[179 147 141 172  91 174 168] : k51
[103 153 121 180  96 142 154] : k22
[ 82 131 104 128 142 141 135] : k498
[106 123  79 102 114 115 163] : k227
[ 98  84 116 119 161 171 162] : k494
[105 155 141 149 148  82 135] : k246
[ 78 125 178 178 111 167 106] : k860
[139 123  79 167 124 164  96] : k808
[131 102 103 164 110 114 144] : k719
common k860 k227:   [106]
common k51 k246:   [141]

[112 124 123 159 118 127 103 124 127 114 118 111 148 120 112 130 149 123
 115 117 120 111 147 113 135 126 120 132 132 109 118 135 112 127 155 118
 138 117 140 136 126 140 141 121 139 133 139 139 138 137 132] : k953
[151 144 142  95 149 140 167 140 140 146 150 159 122 151 156 108 106 143
 155 149 147 158  99 156 114 155 148 123 133 164 151 149 154 157 155 159
 156 140 147 155 118 151 144 108 153 138 153 147 153 149 154] : k345
[112 124 123 159 118 127 103 124 127 114 118 111 148 120 112 130 149 123
 119 117 120 111 119 124 135 126 111 124 132 109 118 135 136 136 115 113
 113 108 120 115 129 119 117 142 114 103 119 120 115 120 119] : k764
howmany k953: [132]  3
asked: [112 124 123 159 118 127 103 124 127 114 118 111 148 120 112 130 149 123
 115 117 120 111 147 113 135 126 120 132 132 109 118 135 112 127 155 118
 138 117 140 136 126 140 141 121 139 133 139 139 138 137 132]  k953
howmany k764: [119]  5
howmany k953: [135]  2

[154 170 153 102 145 118] = k305
[154 170 153 145 145 118] = k735
[155 154 144 115 132  98] = k511
[154 170 153  99 100 107] = k975
common k735 k511:   [154]
common k975 k511:   [154]

[113 109 113  87 100  90 115 103 131 114 107  89 109  98  93 130 113 122
 126 113 118  93 133 118 120 125  99 117 116 115 103 111 102 112 100  92
 114 111 109 109 107  92 113 106 117 115 114 106  89  98 124 127 142 132
 123 127 139 134 130 128 130 131 134] -> k686
[136 138 128 143 144 143 139 145 128 137 137 143 134 149 146 132 137 132
 129 137 135 140 132 132 139 128 140 136 131 133 145 126 135 119 137 151
 134 138  90 141 143 140 132 141 133 139 138 138 148 141 134 129 147 136
 134 134 146 138 127 132 126 137 138] -> k641
[113 109 113  87 100  90 115 103 131 114 107  89 109  98  93 130 113 122
 126 113 118  93 133 118 120 125  99 117 116 115 103 111 102 112 100  92
 114 111 109 109 136 140 137 138 135 135 136 139 139 139 126 129 140 135
 139 135 139 139 132 136 132 135 135] -> k552
[113 109 113  89 100  90 115 103 131 114 107  89 136  98  93 130 113 122
 120 113 118  93 133 118 120 125  99 117 116 115 103 111 102 112 100  92
 114 111 109 109 107  92 113 106 117 115 114 106  89  98 121 124  87 116
 119 122  96 107 126  89 128 117 118] -> k568
[144 143 132 159 147 154 140 148 131 137 143 155 142 152 153 135 138 127
 126 140 135 150 133 134 130 126 147 137 136 133 147 135 144 142 150 156
 135 138 138 139 145 153 137 146 115 138 142 146 157 151 128 128 160 139
 127 131 154 146 132 135 131 135 139] -> k401
[138 142 139 138 149 153 135 153 135 141 143 153 144 146 151 137 139 122
 125 140 138 153 134 135 138 130 150 139 139 135 146 144 149 141 147 149
 137 143 146 145 145 153 138 145 135 140 141 144 151 148 121 130 153 139
 136 134 148 144 135 139 135 139 140] -> k985
[115 111 115  95 103  96 119 107 124 114 115  96 109 108 100 123 114 130
 129 114 118  96 125 122 132 125 115 117 117 118 108 108 102 118 103 103
 116 111 108 111 118  95 116 108 119 116 114 107  99 103 130 126  96 116
 137 121 103 107 118 118 137 117 117] -> k221
asked: [113 109 113  89 100  90 115 103 131 114 107  89 136  98  93 130 113 122
 120 113 118  93 133 118 120 125  99 117 116 115 103 111 102 112 100  92
 114 111 109 109 107  92 113 106 117 115 114 106  89  98 121 124  87 116
 119 122  96 107 126  89 128 117 118]  k568
asked: [136 138 128 143 144 143 139 145 128 137 137 143 134 149 146 132 137 132
 129 137 135 140 132 132 139 128 140 136 131 133 145 126 135 119 137 151
 134 138  90 141 143 140 132 141 133 139 138 138 148 141 134 129 147 136
 134 134 146 138 127 132 126 137 138]  k641
howmany k568: [89]  4
howmany k985: [138]  5
howmany k221: [118]  6
asked: [113 109 113  87 100  90 115 103 131 114 107  89 109  98  93 130 113 122
 126 113 118  93 133 118 120 125  99 117 116 115 103 111 102 112 100  92
 114 111 109 109 107  92 113 106 117 115 114 106  89  98 124 127 142 132
 123 127 139 134 130 128 130 131 134]  k686

[ 88  88 112  88  89] = k604
[ 97 141  85  88 140] = k504
[ 88 137 121 106  89] = k450
common k504 k604:   [88]
howmany k504: [97]  1
howmany k604: [89]  1
common k604 k504:   [88]

[126 128 145 129 125 131 126 127 125 127 130 121 135 118 137 116 133 142
 136 135 106 133 112 129 147 144 155 139 119 132 146 130 141 124 131 127
 131 145  93] -> k247
[126 128 133 134  95 131 138 114 125 109 132 124 132 139 126 125 149 116
 121 107 152 121 112 152 118 118  97 100 129 128 127 126 108 117 159 141
 107 129 142] -> k497
[126  94 135 130 125 137 148 139 120 133 132 126 124 113 137 142 114 138
 146 132 102 119 112 127 123 128 139 138 129 130 148 130 109 112 124 108
 124 129 125] -> k731
[126 130 134 129 127 121 145 135 139 124 137 126 124 146 119 125 133 101
 137 132 136 135 100 129 123 128 138 122 147 131 127 115 128 107 141 114
 125 137 130] -> k707
[118 128 134 129 126 133 138 136 125 124 147 116 119 139 125 140 133 130
 132 132 141 136 143 131 123 127 131 130 129 128 127 130 146 120 144  97
 130 123 130] -> k602
[126  94 135 130 125 148 148 139 120 133 132 126 124 113 137 142 114 138
 146 132 102 119 112 127 107 117  93 130 119 128 119 128 115 143 131 138
 140 107 149] -> k493
[124 121 134 108 125 113 135 144 125 127 117 126 126 130 136 111 119 105
 138 132 125 136 112 162 114 107 127 137 113 151 143 137 128 142 124 127
 125 129 131] -> k597
[139 122 134  84 142 108 154 130 125 116 132 127 119 122 139 142 120 135
 136 141 155 156 119 129 130 145 122 162 111 122 127 108 128 128 133 133
 130 126 131] -> k179
[126 137 128 117 125 131 150 128 125 137 103 130 101 147 137 129 147 139
 109 137 156 133 142 119 126 130 112 134 129 128 127 130 128 132 131 152
 106 126 131] -> k997
[126  94 134 130 125 137 148 145 120 133 132 126 124 113 137 142 132 138
 146 132 102 119 112 127 129 117  93 130 119 128 119 128 115 125 131 138
 140 107 149] -> k912
[111 124 103 135 111 131 126 157 125 127 132 131 137 129 145 116 135  95
 136 109 136 119 112 110 105 128 123 118 141 141 127 135 128 128 144 142
 125 106 131] -> k612
[ 99 145 149 125 134 145 138 121 125 141 157 113 105 143 137 125 125 133
 143 126 131 133 142 105 123 128 123 112 129 128 106 130 145 139 131 127
 109 129 152] -> k30
asked: [ 99 145 149 125 134 145 138 121 125 141 157 113 105 143 137 125 125 133
 143 126 131 133 142 105 123 128 123 112 129 128 106 130 145 139 131 127
 109 129 152]  k30
asked: [126  94 135 130 125 137 148 139 120 133 132 126 124 113 137 142 114 138
 146 132 102 119 112 127 123 128 139 138 129 130 148 130 109 112 124 108
 124 129 125]  k731
asked: [126 128 133 134  95 131 138 114 125 109 132 124 132 139 126 125 149 116
 121 107 152 121 112 152 118 118  97 100 129 128 127 126 108 117 159 141
 107 129 142]  k497
asked: [126 128 145 129 125 131 126 127 125 127 130 121 135 118 137 116 133 142
 136 135 106 133 112 129 147 144 155 139 119 132 146 130 141 124 131 127
 131 145  93]  k247

[130 118 142 132 146 140 122 137 109  90 114 127 143 105 154 151 117 146
 119 133 161 130 132 107 114 166 119 119 130 113 143 112 123 103 127 110
 117 109 137 146 107 119 142  97 114 151] -> k644
[130 119 143 131  98 144 119 135 105  86 111 128 149 106 159 151 114 144
 117 135 161 125 130 112 111 166 120 122 130 117 143 116 121 103 126 116
 120 109 135 145 107 116 144  99 115 151] -> k460
[130 119 143 131 106 145 119 135 104 110 110 129 151 106 162 151 112 143
 107 136 161 123 130 114 109 165 120 123 131 119 143 119 120 102 126 106
 121 109 134 144 107 130 130 100 116 151] -> k800
[131 117 142 133  96 137 124 141 109  94 116 125 139 106 149 150 119 149
 121 131 160 134 133 105 117 168 119 117 130 110 145 110 125 101 129 104
 113 109 138 147 105 122 140  96 116 151] -> k239
[130 115 143 130  97 138 123 139 112  94 115 104 140 104 149 151 119 147
 121 133 161 134 134 102 118 172 119 116 128 111 143 111 122 134 128 104
 116 107 136 145 107 122 139 104 134 104] -> k96
[125 125 147 137  92 133 120 135 113  96 115 131 144 102 156 150 120 143
 117 142 160 136 133 112 123 169 117 121 141 114 133 106 131 107 124  99
 123 110 140 149  96 119 134  96 123 146] -> k3
[135 133 142 126  99 147 126 130 103  92 111 113 141 108 150 157 118 148
 119 136 166 126 138 104 117 158 116 113 129 114 147 112 135  99 124  99
 118 101 151 150 110 119 103 100 111 154] -> k374
[130 116 142 131  95 139 123 141 110  92 118 125 139 105 149 151 119 148
 123 130 160 132 134 102 116 166 109 116 128 110 148 110 124 100 129 107
 114 108 139 146 108 123 139  96 114 152] -> k397
[130 114 144 133  99 135 127 140 112  88 117 128 145 104 149 155 119 153
 123 131 161 137 130 103 117 170 119 143 138 110 147 113 119  96 131 107
 115 107 137 148 105 120 140  93 113 147] -> k667
[131 119 142 132  96 140 122 137 110  91 114 125 141 105 153 150 117 145
 120 132 161 132 132 107 114 167 120 118 129 111 144 110 122 105 128 108
 116 109 138 146 108 120 141  97 112 150] -> k720
[130 142 143 134  96 137 124 141 109  94 114 125 138 106 150 151 117 147
 119 131 163 135 134 103 117 168 121 117 131 110 144 110 125 101 129 106
 115 109 139 149 106 122 140  94 115 150] -> k308
asked: [130 119 143 131  98 144 119 135 105  86 111 128 149 106 159 151 114 144
 117 135 161 125 130 112 111 166 120 122 130 117 143 116 121 103 126 116
 120 109 135 145 107 116 144  99 115 151]  k460
howmany k96: [104]  5
asked: [135 133 142 126  99 147 126 130 103  92 111 113 141 108 150 157 118 148
 119 136 166 126 138 104 117 158 116 113 129 114 147 112 135  99 124  99
 118 101 151 150 110 119 103 100 111 154]  k374
asked: [130 115 143 130  97 138 123 139 112  94 115 104 140 104 149 151 119 147
 121 133 161 134 134 102 118 172 119 116 128 111 143 111 122 134 128 104
 116 107 136 145 107 122 139 104 134 104]  k96
howmany k800: [106]  3

[161 115 145 149 104] : k683
[123  86 148 144 138] : k416
[127 164 119 127 127] : k119
[133 159 103 147 120] : k674
[118 145 142  99 147] : k640
[146 113 128 109 135] : k766
[147 128 134 123 124] : k647
[147 105 146 123 139] : k833
[138 125 143 122 113] : k832
[124 128 141 100 151] : k69
common k640 k683:   [145]
common k833 k640:   [147]
howmany k119: [127]  3

[120 147 138 112 155 120 135 160 122 129  99 137 135 161 148 129 144 147
 122 100  91 111 120 160 103  95 120  85 150 129 147 135 129 160 157 102
 160 135 131 127 133 113 125 162 152 118 117 136 109 134]  k614
[138 162 136 156 114 146 125 136 145 116 105  88 155 141 157 156 158  97
 142 104 105  99  87 143 100 128  89 123 152 128 117 121 161 121 147 157
 155 145 131 100 105 146 127 137  99 165 128 101 156 164]  k855
[116 137 151 105 114 119 148 166 149 151 105 132 118 167 126 156 150 134
 106  91  85 108 123 151 130  98 121  87 134 134 136 108 139 120 132 110
 148 165 103 118 126 130 150 152 147 123 101 141 130 126]  k417
[161 172 159 164 132 150 113 127 134 100  88  88 169 130 157 141 143  88
 161 123 113 148  89 133  92 141 105 124 149  88 145 148 146 115 154 155
 170 142 155 100 101 124 105 144 116 161 152  89 151 167]  k545
[126 139 116 114 108 167 175 174 133 168 117 129 126 170 123 164 164 129
 119  85  85 113 129 165 128  87 109  91 155 133 105  89 152 120 145 117
 137 181 100 143 153 158 161 160 122 136  85 144 124 127]  k594
howmany k614: [120]  4
asked: [120 147 138 112 155 120 135 160 122 129  99 137 135 161 148 129 144 147
 122 100  91 111 120 160 103  95 120  85 150 129 147 135 129 160 157 102
 160 135 131 127 133 113 125 162 152 118 117 136 109 134]  k614
asked: [116 137 151 105 114 119 148 166 149 151 105 132 118 167 126 156 150 134
 106  91  85 108 123 151 130  98 121  87 134 134 136 108 139 120 132 110
 148 165 103 118 126 130 150 152 147 123 101 141 130 126]  k417

[127 125 136 127] : k858
[126 109 127 127] : k814
[91 91 91 91] : k70
[115 124 109 110] : k556
[136 136 125 134] : k153
[108 177 128 104] : k15
howmany k814: [127]  2
common k858 k814:   [127]
howmany k70: [91]  4

[123 113 114 105 103 121 121 121 119 116 103 117 110 122 118]  k197
[164 171 152 173 155 148 149 117 149 150 117 155 118 142 145]  k531
[140 129 126 125 108 134 133 131 118 123 123 135 121 134 130]  k362
common k362 k531:   [118]
common k531 k362:   [118]

[128 153 136 139 126 143 154 155 142 158 139 133 137 138 135 136 162 143
 145 130 133 141 150 150 151 125 128 157 137 129 137 149 150 129 135 130
 131 134 130 164 157 134] = k2
[134 119 131 131 133 111 142 125 124 122 103 131 131 127 114 118 133 133
 117 100 125 123 122 108 132 130 131 125 130 129 128 108 123 131 132 129
 127 125 129 117 121 129] = k473
[132 105 121 118 120 108 120 106 118  99  93 118 119 116 118 109  96 117
  99 121 118 129 110  91 100 129  99  89 119 127  99 100 111 129 121 131
 121 119 131  91  95 124] = k702
[136 140 129 128 129 141 127 136 134 135 152 125 134 137 140 142 142 126
 138 131 134 132 135 149 140 138 138 148 132 127 130 143 134 130 129 128
 132 138 125 142 141 130] = k721
[124 136 133 124 126 124 116 129 135 132 155 128 133 134 140 142 137 126
 139 128 137 136 135 150 138 128 126 148 134 128 130 147 135 127 125 126
 134 137 128 138 134 129] = k244
[127 134 133 130 127 135 132 134 134 137 132 128 131 130 130 131 136 133
 135 128 132 135 136 134 134 127 128 136 133 128 128 136 137 128 129 129
 130 133 132 137 134 130] = k411
[124 136 133 124 126 145 116 129 135 132 155 128 133 134 140 142 137 126
 139 128 137 136 135 150 138 128 126 148 134 128 130 147 135 127 125 126
 134 137 128 138 134 122] = k537
howmany k702: [99]  4
howmany k721: [138]  4
asked: [124 136 133 124 126 145 116 129 135 132 155 128 133 134 140 142 137 126
 139 128 137 136 135 150 138 128 126 148 134 128 130 147 135 127 125 126
 134 137 128 138 134 122]  k537
asked: [132 105 121 118 120 108 120 106 118  99  93 118 119 116 118 109  96 117
  99 121 118 129 110  91 100 129  99  89 119 127  99 100 111 129 121 131
 121 119 131  91  95 124]  k702

[145 113 115 132 100 142 138] -> k423
[121 134 143 117 131 139 112] -> k586
[149 145 131 170 138 121 168] -> k892
[122 146 117 120 143 135 135] -> k426
[149 115 145 170 108 126 168] -> k869
[122 152 123 152 144 132 144] -> k794
[131 133 137 121 140 122 121] -> k348
[149 115 145 170 146 121 168] -> k518
common k423 k794:   [132]
howmany k794: [144]  2
asked: [149 145 131 170 138 121 168]  k892
common k518 k348:   [121]
common k426 k518:   [146]

[159  98  98  98]  k191
[124  98 149  97]  k102
[123 167 158 147]  k185
[168 135 135 168]  k861
asked: [168 135 135 168]  k861
common k102 k191:   [98]
howmany k861: [168]  2
howmany k191: [98]  3

[109 137 123 120 106 121 118  94 122] : k819
[142 118 106 136 131 110 106 115 105] : k442
[159 123 111 150 158 126 128 169 127] : k618
[154 120 108 142 145 112 109 142 109] : k462
[104 145 137 120 108 132 130 108 137] : k430
[111 134 130 124 110 126 126  99 128] : k370
[102 141 135 119 104 130 129  96 134] : k259
[133 121 114 110 124 110 113 108 112] : k575
[124 109 116 116 116 116 109 109 109] : k964
[159 129 126 150 158 126 128 169 127] : k590
[169 116 111 152 161 115 115 165 113] : k240
[146 130 131 143 148 129 131 161 132] : k9
howmany k964: [108]  0
common k442 k575:   [110]

[131 132 133 155 135 140 149 126 142 152 138 129 126 148 128 124 147] = k129
[111 111 132 113 126 109 120 113 114 114 114 114 114 110 111 118 110] = k690
[101  97 151  94  95  91 138 105  88 141  95 110  94  96  94 120  98] = k546
howmany k690: [113]  2
howmany k690: [110]  2
howmany k546: [95]  2

[137 118 166 127 113 136 121 131 114 123 139  99 152 142 118 109 130 123
 132 129 166 129 101 145 139 165 100 110 116 142 140 144 102 118 119]  k286
[137 118 165 127 113 136 118 131 114 123 139  99 152 142 118 109 130 123
 132 129 166 129 101 133 139 165 100 110 115 139 140 144  97 119 116]  k565
[137 118 143 127 113 117 121 131 114 123 139  99 152 142 118 109 130 123
 132 129 166 129 101 133 139 165 100 110 116 142 140 144 102 118 119]  k910
asked: [137 118 143 127 113 117 121 131 114 123 139  99 152 142 118 109 130 123
 132 129 166 129 101 133 139 165 100 110 116 142 140 144 102 118 119]  k910
asked: [137 118 166 127 113 136 121 131 114 123 139  99 152 142 118 109 130 123
 132 129 166 129 101 145 139 165 100 110 116 142 140 144 102 118 119]  k286

[128 110 130 115 119 127 146 121 117 113 151 143 139 118 126 127 158] -> k465
[123 126 116 122 127 115 121 159 120 132 113 112 117 120 117 115 122] -> k171
[111  97 102 100 118 104 142 142  99 103 120 110 105  95  99 104 136] -> k113
[151 152 139 147 147 144 127 126 169 147 128 133 134 147 144 146 134] -> k289
[168 167 126 152 168 129 129 124 150 183 109 109 127 148 133 131 140] -> k932
[140 142 135 143 135 138 122 120 141 127 116 124 117 136 136 138 126] -> k371
[118 131 121 142 108 152 120 124 140 121 159 167 163 151 157 148 114] -> k287
[125 132 117 128 129 117 116 114 124 127 108 109 115 125 126 116 118] -> k6
howmany k932: [168]  2
howmany k371: [122]  1
common k171 k113:   [120]
asked: [151 152 139 147 147 144 127 126 169 147 128 133 134 147 144 146 134]  k289
common k6 k113:   [118]

[129  90 152 123 123 123 132 150 123 139 133 150] = k173
[178 177 103 146 124 160 103 101 146  95  91 179] = k160
[ 93 177 103  96 155 160  93 101 177 150 177 177] = k464
[129 145 152 139 114  95 149 146 124 138 134 135] = k955
[128 168 124 122 155 165 123 124 181 124 127  80] = k515
common k515 k955:   [124]
howmany k464: [177]  4
common k173 k464:   [150]
common k464 k515:   [155]
common k515 k160:   [124]
howmany k173: [123]  4

[167 170 105 120 110 110 173 168 173 154 142 131 126 143 119 106 129 154
 121 123 117 115 167 104 117 168 162 117 106 167 137 172 122]  k114
[112 123 127 123 120 130 118 121 118 124 111 112 114 131 124 128 111 111
 110 115 123 121 142 127 120 112 117 119 123 112 133 114 111]  k950
[111 113 125 120 117 128 119 122 116 123 109 110 112 132 121 126 109 109
 107 114 113 119 112 125 119 111 118 117 120 111 134 114 112]  k37
howmany k950: [123]  4
asked: [111 113 125 120 117 128 119 122 116 123 109 110 112 132 121 126 109 109
 107 114 113 119 112 125 119 111 118 117 120 111 134 114 112]  k37
asked: [167 170 105 120 110 110 173 168 173 154 142 131 126 143 119 106 129 154
 121 123 117 115 167 104 117 168 162 117 106 167 137 172 122]  k114

[178 166 158 136  88 160 145  89] -> k385
[120 137 156  97 156 157 177 156] -> k384
[150 141  84 111 137 138 118 112] -> k802
[145 166 158 136  88 160 150  78] -> k872
[147  76  93 177  93  93 153  93] -> k307
howmany k307: [93]  4
common k307 k384:   [177]
howmany k384: [156]  3
common k384 k307:   [177]
common k802 k384:   [137]

[179 180 160 161] : k639
[178 178 161 161] : k913
[179  82 160 146] : k826
howmany k639: [160]  1
common k639 k913:   [161]
howmany k826: [179]  1
howmany k913: [161]  2
asked: [179 180 160 161]  k639

